[-55.3  71.7 -77.9 -11.3 -39.7] -> movan
[ 0.0 -2.4 -2.3 -2.6 -3.2] -> timu
[-7.5 -2.7  5.9 -3.2 -6.1] -> vev
[-80.6 -20.7 -14.6 -66.5  68.5] -> Sud
[ 3.6 -5.6 -2.8 -4.2 -2.0] -> geg
[-7.3  1.5  6.3 -0.4 -3.8] -> gite
rev: [6.3 1.5] -> gite
succ: [-0.4] -> [-3.8]

[ 23.0  -5.8 -20.4 -20.8 -27.8   2.5 -20.9   2.0  19.0 -12.1 -26.5  -5.2
   3.4 -48.7 -20.6   3.4] : zugi
[ 23.0  -7.1 -20.4 -20.8  -1.8   2.5 -20.9   2.0  19.4  -2.4 -30.7  10.4
   0.2 -55.4 -27.9  -4.9] : gim
[ 14.9  -1.6  -6.3 -12.2   1.2  13.7 -28.9   4.0  16.2 -13.8 -17.8   7.7
  -7.3 -44.7 -25.1  -6.6] : mel
[ 23.0  -6.5 -20.4  -1.6  -1.8   2.5 -20.9   2.0  19.4  -2.4 -30.7  10.4
   0.2 -55.4 -27.9  -4.9] : rafad
[-44.7 -17.8  -7.3   7.7  13.6  -6.6   1.2  14.9 -28.9  -6.3  16.2 -12.2
  -1.6 -25.1   4.0 -13.8] : fuz
[ 23.0  -5.8 -20.4 -20.8  -1.8   2.5 -20.9   2.0  19.4  -2.4 -30.7   4.4
   0.2 -55.4 -27.9  -4.9] : rudan
[ 14.8  -7.3  -1.6  -6.6 -13.8   7.7   4.0 -44.7 -17.8  16.2   1.2 -28.9
 -12.2 -25.1  13.7  -6.3] : peror
q: [ 23.0  -6.5 -20.4  -1.6  -1.8   2.5 -20.9   2.0  19.4  -2.4 -30.7  10.4
   0.2 -55.4 -27.9  -4.9] -> rafad
perm: [-44.7 -28.9 -25.1 -17.8 -13.8 -12.2  -7.3  -6.6  -6.3  -1.6   1.2   4.0
   7.7  13.7  14.9  16.2] -> mel
q: [ 14.8  -7.3  -1.6  -6.6 -13.8   7.7   4.0 -44.7 -17.8  16.2   1.2 -28.9
 -12.2 -25.1  13.7  -6.3] -> peror
perm: [-25.1  13.7  -1.6  -6.3 -28.9  16.2  -6.6   1.2  -7.3 -44.7  14.9   4.0
   7.7 -13.8 -12.2 -17.8] -> mel
q: [ 23.0  -7.1 -20.4 -20.8  -1.8   2.5 -20.9   2.0  19.4  -2.4 -30.7  10.4
   0.2 -55.4 -27.9  -4.9] -> gim

[-22.0 -32.6  12.9 -15.6  22.0  11.4 -11.8  11.1  23.6  -8.8  38.7 -25.2] = nibok
[ 34.2  32.7  -0.5  16.1 -35.5   6.1   0.9   3.1  12.7  -4.5  29.3   6.6] = Gine
[  3.9 -18.0  19.0 -21.7  45.5   4.6 -47.6   1.5   8.6 -14.4  -3.4  -8.2] = Lum
[ 26.2 -22.2  -7.1 -19.2  65.8  21.9 -52.2 -26.7 -56.0   8.7 -68.0  19.7] = punas
[  1.2  16.7   0.7 -33.6  47.7  -1.4 -37.5   4.1  -0.2  -7.5 -56.4   8.9] = fosa
[ 13.9  45.3   0.0  28.4 -34.8  14.4  39.1  -1.2  37.8 -40.9  26.8 -20.1] = Zafo
[-31.5 -20.6 -16.3 -47.2  63.1  -2.3 -44.3  10.8 -25.8  14.7 -78.3   3.2] = geme
rev: [ 26.8 -40.9  37.8  -1.2  39.1  14.4 -34.8  28.4   0.0] -> Zafo
len: [34.2 32.7 -0.5] -> 3
succ: [3.1] -> [12.7]
succ: [-56.0] -> [8.7]
rev: [  4.6  45.5 -21.7] -> Lum

